(in the rows, 128 means zero)
Rotation paths and how fast each direction turns (deg/step):
Each turn is a multiple of 5 degrees from 10 to 175, or 0.
Each row of a path follows its step; steps can be skipped.

step 0: [145 127 142 142 136 126 135 125 120 136 118 130 123 123 122 133 128 138
 109 138 135 128 142 135 124 114 125 119 136 134 132 121 126 140 131 123
 118 119 133 130 119 118 120 119]
step 1: [110 123 134 130 123 147 136 132 134 130 123 132 126 114 121 132 113 134
 126 129 115 127 142 120 131 137 136 117 117 113 135 120 132 136 129 136
 136 134 123 126 130 125 131 111]
step 2: [130 117 130 122 112 125 127 128 130 139 118 126 128 137 114 108 131 111
 133 144 138 127 132 134 121 135 144 122 121 129 136 124 131 120 137 127
 120 135 134 131 135 122 117 127]
step 3: [130 129 121 129 129 131 125 133 114 125 116 122 119 115 124 132 124 139
 120 147 138 123 134 122 136 129 136 126 136 129 132 130 146 133 120 123
 120 111 124 117 143 132 122 144]
step 4: [119 125 142 131 120 138 119 117 129 121 132 128 129 131 122 126 136 142
 129 134 119 123 151 130 129 141 131 143 112 129 121 127 132 117 119 123
 138 137 111 122 126 128 131 134]
step 5: [125 128 135 125 116 131 119 116 113 143 126 127 117 139 128 135 146 121
 122 123 133 125 119 127 131 117 136 119 131 130 132 115 120 104 129 130
 132 122 123 127 135 131 112 125]
step 6: [130 132 119 138 131 151 125 126 120 132 131 120 129 121 141 131 134 146
 120 143 114 132 126 132 126 130 121 129 135 127 139 129 135 124 129 128
 140 124 152 132 137 125 128 133]
step 7: [131 127 131 140 124 135 128 135 126 123 140 137 115 121 123 120 141 121
 138 134 131 121 135 136 117 118 122 129 108 126 132 112 126 121 113 138
 132 134 129 129 127 129 150 123]
step 8: [132 131 119 141 126 140 146 130 129 147 116 137 117 144 127 131 126 116
 132 122 118 120 119 130 119 128 128 128 124 122 125 126 119 124 129 122
 119 113 124 121 144 135 122 135]
[127 122 128 125 129 124 128 134 128 122 126 131 124 131 126 129 125 126
 131 129 125 124 128 130 128 130 130 129 128 128 129 130 131 128 127 124
 129 128 128 126 129 129 124 131]	55
[132 128 129 125 131 126 126 127 131 127 128 129 125 126 128 128 128 134
 131 129 131 128 133 126 129 129 126 129 128 129 127 123 125 132 124 125
 129 126 134 127 129 130 131 128]	110
[126 129 125 132 127 125 129 125 129 127 127 126 126 125 133 127 125 127
 124 127 126 126 128 126 132 123 129 125 127 126 129 129 126 129 125 122
 126 126 128 128 132 131 126 126]	145

step 0: [125 136 131 129 137 121 126 120 137 133 126 124 129 122 129 137 119 115
 116 141 125 144 127 123 139 139 116 138 113 130 139 112 117 133 138 135
 118 123 132 131 119 116 128 135]
step 1: [124 108 135 136 134 127 138 129 136 132 134 122 123 148 131 120 127 135
 131 136 127 133 136 130 143 144 113 121 134 117 137 130 125 131 129 129
 127 123 117 130 128 114 137 111]
step 2: [134 134 109 131 136 135 127 135 130 119 115 115 141 144 122 141 128 121
 127 119 129 131 134 130 136 125 122 135 108 121 139 129 128 129 136 121
 123 117 117 128 136 120 136 125]
step 3: [132 140 126 126 127 120 140 117 121 129 139 121 125 143 134 115 120 117
 123 129 114 136 122 119 129 136 113 139 116 122 127 126 136 137 122 129
 114 139 124 138 136 127 129 115]
step 4: [134 126 137 131 119 130 142 120 133 133 131 136 128 145 114 140 134 126
 122 132 134 131 116 127 138 136 119 138 120 127 139 137 128 124 144 140
 116 120 112 127 114 126 128 132]
step 5: [132 121 123 134 133 125 129 131 130 130 134 111 127 132 124 122 116 114
 140 140 126 134 118 134 142 133 124 140 125 114 139 108 120 130 125 123
 123 111 127 132 124 115 120 132]
step 6: [129 115 125 124 141 120 138 140 123 134 123 135 132 141 135 127 133 133
 119 126 123 130 134 134 148 133 111 135 119 116 138 129 132 129 136 135
 121 128 135 143 136 124 146 125]
step 7: [125 143 123 132 130 131 132 133 127 110 133 109 134 138 126 124 136 119
 127 135 124 113 132 117 137 143 113 133 111 128 136 126 125 125 140 125
 130 128 112 127 121 128 131 123]
step 8: [142 129 142 126 120 132 139 121 125 132 118 122 127 147 121 133 106 121
 134 127 124 140 129 122 131 137 121 149 121 124 127 124 128 137 132 130
 127 137 132 134 120 118 139 120]
[129 133 129 132 128 130 129 124 129 127 128 129 125 130 122 129 128 129
 128 129 124 128 126 126 127 130 127 133 128 131 124 126 129 123 128 127
 128 131 129 127 132 132 130 129]	80

step 0: [137 134 122 138 113 126 130 135 135 124 117 118 135 127 115 109 135 133
 131 123 124 131 136 125 139 130 134 125 131 128 132 119 124 125 124 137
 130 123 113 137 133 145 130 124]
step 1: [121 115 124 126 139 120 125 119 123 127 125 125 116 139 130 135 136 143
 129 137 125 123 138 127 135 137 121 117 139 139 137 117 121 128 132 129
 130 118 129 129 132 136 114 127]
step 2: [121 130 128 120 132 146 119 120 136 138 132 130 124 137 138 117 133 133
 130 141 135 124 129 135 130 131 137 141 133 131 126 131 127 142 129 125
 113 122 131 147 127 128 138 130]
step 3: [117 135 120 137 116 143 129 129 135 129 119 123 133 121 132 148 119 134
 129 133 123 110 124 133 137 124 124 124 129 121 127 119 126 130 115 118
 124 129 124 126 115 129 136 128]
step 4: [125 125 119 138 127 119 137 132 135 129 137 122 131 139 113 137 126 112
 122 144 129 122 131 130 128 140 139 133 127 123 125 122 125 122 129 117
 135 136 117 130 144 129 132 130]
step 5: [126 134 130 125 130 138 120 136 104 118 113 124 135 139 124 125 132 126
 142 135 128 120 126 122 122 128 122 129 126 128 127 127 119 121 131 135
 132 119 119 139 145 121 128 128]
step 6: [128 109 137 118 125 138 127 123 140 120 114 135 123 139 126 116 131 132
 124 127 131 125 127 130 136 123 129 138 124 118 127 116 119 128 115 131
 138 116 129 120 130 140 127 123]
step 7: [119 130 143 123 124 138 124 127 135 120 135 131 112 126 130 149 142 128
 117 137 126 122 135 127 129 119 129 129 123 138 131 122 123 128 138 117
 120 129 142 125 135 123 124 129]
step 8: [125 141 137 124 110 138 129 128 134 127 128 121 131 121 114 128 133 124
 131 139 138 135 137 138 123 128 134 125 139 114 112 137 136 129 132 122
 131 124 124 135 123 124 138 125]
[130 130 128 131 128 127 128 131 127 124 132 125 133 122 124 130 126 129
 125 128 123 128 134 130 125 127 132 127 130 127 127 125 129 128 127 126
 128 129 130 128 129 128 131 127]	85

step 0: [138 132 114 120 128 140 123 110 130 122 128 115 135 116 122 126 126 128
 121 138 131 144 129 120 115 134 120 126 141 124 128 132 131 129 115 135
 126 112 124 126 125 137 134 133]
step 1: [130 119 148 143 129 118 131 125 128 120 107 130 126 123 126 140 123 135
 118 126 124 125 119 121 124 126 136 107 133 126 133 121 132 139 137 122
 134 123 124 121 133 134 126 128]
step 2: [125 125 133 123 130 132 113 137 137 137 138 130 132 132 123 119 135 148
 142 121 133 140 120 124 130 130 148 130 123 123 142 126 124 138 120 118
 128 128 135 139 120 129 134 123]
step 3: [118 142 126 117 129 133 109 139 122 131 113 131 133 123 128 142 134 117
 129 132 131 128 134 123 123 126 121 139 138 137 127 142 127 139 134 131
 134 132 126 115 117 131 137 128]
step 4: [116 126 125 136 138 111 133 136 138 121 129 141 117 115 138 139 135 125
 128 121 111 115 130 138 136 124 135 134 120 127 125 116 134 133 129 124
 117 137 130 126 128 121 122 128]
step 5: [123 132 114 122 128 121 129 130 121 133 141 120 130 135 123 111 132 125
 135 119 131 145 140 122 126 132 125 137 112 115 121 137 137 125 124 137
 117 130 139 127 131 124 131 140]
step 6: [122 138 140 143 118 133 144 126 114 120 129 121 135 124 127 139 119 119
 112 125 135 123 126 127 121 135 112 131 128 138 117 124 126 121 133 126
 125 128 123 116 126 119 138 133]
step 7: [137 118 129 140 134 120 140 129 123 140 138 124 108 120 117 116 123 143
 125 131 126 129 122 142 135 123 132 125 123 124 131 118 113 118 125 119
 135 132 124 132 122 127 122 130]
step 8: [132 115 126 112 126 141 131 130 116 129 132 131 127 134 128 118 118 126
 138 127 146 133 136 114 130 123 123 132 142 133 123 140 132 124 128 125
 150 130 134 135 133 136 133 129]
[128 125 133 132 127 132 130 128 128 127 124 130 130 127 129 133 132 130
 125 127 125 132 130 131 133 124 128 128 129 128 125 126 126 126 131 127
 126 129 128 126 130 126 126 127]	135
[125 125 123 131 126 130 126 122 127 129 132 131 128 126 132 129 126 131
 127 128 126 127 126 129 127 128 128 127 126 129 133 125 124 131 131 129
 127 131 129 132 128 123 129 129]	145

step 0: [124 137 130 121 121 119 115 133 143 128 126 131 133 120 131 122 137 117
 125 126 130 132 119 135 135 135 141 128 143 131 132 140 124 124 134 132
 128 130 121 114 137 134 126 128]
step 1: [138 127 124 129 132 133 135 121 118 133 123 131 144 118 134 130 136 121
 122 139 134 132 130 126 132 132 125 149 131 134 136 129 116 131 117 133
 121 120 122 128 132 139 130 136]
step 2: [123 138 131 135 124 136 121 133 131 125 132 128 135 137 115 139 132 123
 140 137 133 128 137 136 131 137 125 135 125 131 124 134 128 122 127 132
 114 142 118 120 137 134 130 115]
step 3: [128 122 129 137 131 135 118 136 106 122 127 120 134 122 116 135 134 118
 124 129 124 127 124 115 133 123 126 120 138 137 123 123 125 135 132 128
 127 117 115 124 135 131 133 128]
step 4: [125 125 140 109 130 130 118 125 135 125 136 127 129 139 130 118 144 123
 122 127 129 123 129 139 136 118 123 126 132 139 125 137 123 124 127 127
 129 130 122 115 144 130 132 129]
step 5: [129 130 133 132 122 122 130 120 127 114 123 121 139 131 124 114 137 113
 120 147 134 120 127 125 124 132 135 136 129 131 138 123 125 129 123 134
 127 111 124 133 126 135 125 125]
step 6: [130 128 116 129 120 125 115 137 128 129 117 118 131 130 129 129 139 116
 131 124 133 127 133 137 134 135 129 145 127 138 124 131 127 129 118 122
 123 139 133 119 133 124 127 113]
step 7: [133 140 127 137 137 126 117 134 113 124 121 128 134 128 124 133 121 131
 125 143 145 129 133 127 131 120 121 128 139 131 127 127 131 137 127 121
 126 117 126 118 139 137 122 133]
step 8: [122 126 129 117 125 128 119 123 134 116 139 125 128 127 133 146 135 123
 120 123 129 121 136 126 141 124 120 133 136 129 127 136 128 123 134 136
 122 122 121 120 138 124 117 115]
[130 126 127 127 127 127 127 121 130 127 129 129 133 128 128 130 130 125
 133 128 127 127 132 127 123 128 129 129 122 129 127 125 126 125 126 128
 127 128 128 128 124 132 124 128]	95
[127 129 127 128 130 123 122 124 126 124 127 133 129 128 126 129 127 132
 131 123 128 127 124 124 128 125 127 124 129 129 127 127 128 131 129 125
 127 129 127 123 130 127 128 129]	90
[125 127 128 128 127 127 126 129 126 125 128 127 128 124 132 131 126 122
 128 122 124 127 128 125 130 133 131 129 131 130 128 127 125 130 131 131
 128 126 128 131 125 125 127 127]	140

step 0: [123 141 124 130 124 114 139 133 135 124 138 124 135 119 125 120 132 130
 132 135 134 120 121 135 136 120 135 108 115 126 131 128 125 119 140 138
 147 134 135 128 141 135 123 130]
step 1: [142 124 124 127 114 120 124 127 131 130 127 118 136 109 134 120 135 134
 134 126 123 135 134 124 128 122 133 135 132 128 142 134 114 128 129 144
 138 123 147 131 141 125 123 135]
step 2: [122 119 120 122 123 124 138 135 135 135 133 117 138 132 134 133 125 130
 130 121 128 113 126 119 133 102 124 138 126 119 132 141 137 120 129 140
 136 127 129 126 139 114 124 133]
step 3: [131 125 137 124 118 128 145 138 133 133 131 134 140 124 130 147 115 126
 131 130 122 120 142 124 126 121 146 123 134 130 144 137 121 116 129 129
 124 135 140 122 129 130 128 135]
step 4: [117 124 120 146 117 132 126 138 124 143 127 116 146 126 131 136 128 128
 132 137 133 123 136 128 126 118 136 106 126 126 131 127 124 124 126 135
 129 129 129 139 139 124 136 117]
step 5: [120 139 122 129 115 118 140 128 136 134 138 128 118 119 118 120 141 124
 126 133 136 125 121 125 132 119 141 115 129 134 140 130 119 111 120 143
 127 134 137 136 130 123 132 130]
step 6: [138 134 122 127 107 127 124 130 127 139 118 113 132 115 125 130 136 135
 139 128 138 130 124 118 127 124 143 132 117 128 133 134 132 126 145 137
 131 131 131 125 138 119 130 141]
step 7: [134 141 123 129 119 120 131 131 139 141 146 119 136 124 130 134 125 121
 125 119 119 122 130 128 144 119 123 122 129 120 131 154 132 125 138 136
 127 125 132 126 130 118 127 135]
step 8: [127 126 137 131 109 108 141 132 126 128 133 123 141 121 132 145 131 129
 126 131 119 119 136 131 125 121 145 130 124 126 121 132 125 125 133 127
 133 130 143 119 133 122 121 116]
[125 133 127 125 131 129 130 130 130 132 132 126 125 132 134 125 126 126
 129 126 129 126 125 132 133 125 128 128 125 128 127 129 129 128 125 129
 127 130 129 131 126 128 126 126]	145
[128 125 126 126 127 126 130 125 128 128 126 123 124 124 125 123 128 133
 126 124 130 132 127 130 129 127 129 130 130 126 129 123 127 125 126 126
 130 128 129 133 130 128 129 127]	85

step 0: [130 129 129 136 132 121 121 120 123 123 117 127 138 114 129 125 127 137
 128 144 144 130 125 120 134 129 124 137 123 110 126 121 138 126 140 126
 121 131 134 135 142 121 131 118]
step 1: [141 131 128 124 129 130 129 135 130 116 126 139 131 120 124 138 131 139
 124 142 135 122 124 130 134 129 129 120 113 125 124 125 108 133 131 123
 125 118 145 146 125 125 133 124]
step 2: [139 121 118 137 118 129 141 134 130 123 124 119 122 127 133 131 123 136
 128 145 132 129 134 131 126 130 125 119 112 128 119 122 130 115 117 135
 131 117 140 120 140 132 136 136]
step 3: [124 122 116 120 125 121 147 127 130 119 121 122 120 125 119 111 139 136
 124 138 125 114 122 131 136 131 127 122 129 127 128 131 140 129 120 114
 126 133 130 135 144 131 127 128]
step 4: [127 122 129 137 132 121 126 132 125 134 130 116 123 121 130 124 135 143
 127 139 129 127 116 125 135 147 126 120 128 116 121 123 123 132 140 135
 120 137 128 132 142 131 116 116]
step 5: [137 127 123 136 136 134 124 130 116 118 137 125 118 118 118 121 115 129
 125 142 129 115 133 120 129 134 131 123 125 128 128 119 115 142 127 130
 134 131 143 138 124 136 131 121]
step 6: [136 122 113 134 124 119 129 124 134 118 145 118 135 124 126 122 135 135
 120 131 119 130 131 128 122 138 122 120 120 128 120 125 132 139 126 138
 139 111 133 126 131 132 142 134]
step 7: [127 132 113 125 129 124 125 111 137 127 128 125 128 135 124 111 126 141
 124 132 128 131 134 133 139 134 126 129 118 111 136 130 136 136 114 124
 133 139 134 133 143 132 128 136]
step 8: [131 131 128 121 116 130 122 125 125 132 129 133 127 113 129 125 129 140
 131 150 125 135 119 126 131 139 106 130 125 117 136 135 125 143 136 127
 126 127 125 134 137 128 121 124]
[122 127 130 133 129 127 127 127 127 129 128 131 129 124 129 127 126 123
 123 130 132 126 129 129 124 133 131 129 127 127 126 129 127 129 129 129
 126 125 128 132 125 127 127 126]	80
[129 128 123 130 129 125 120 123 131 126 130 129 132 129 125 126 124 129
 127 128 125 130 128 127 126 127 128 130 129 128 131 132 127 130 130 131
 128 130 127 128 126 129 132 125]	45
[126 127 126 129 123 127 131 131 131 130 132 130 131 132 127 123 127 128
 129 129 129 127 135 133 130 127 127 126 131 129 127 128 130 124 130 130
 130 127 130 130 126 130 131 130]	90
[132 132 127 129 127 131 124 132 125 123 129 128 128 124 125 127 128 128
 128 125 129 128 128 130 126 131 125 125 128 125 129 130 126 122 130 128
 128 129 130 126 123 130 124 129]	95
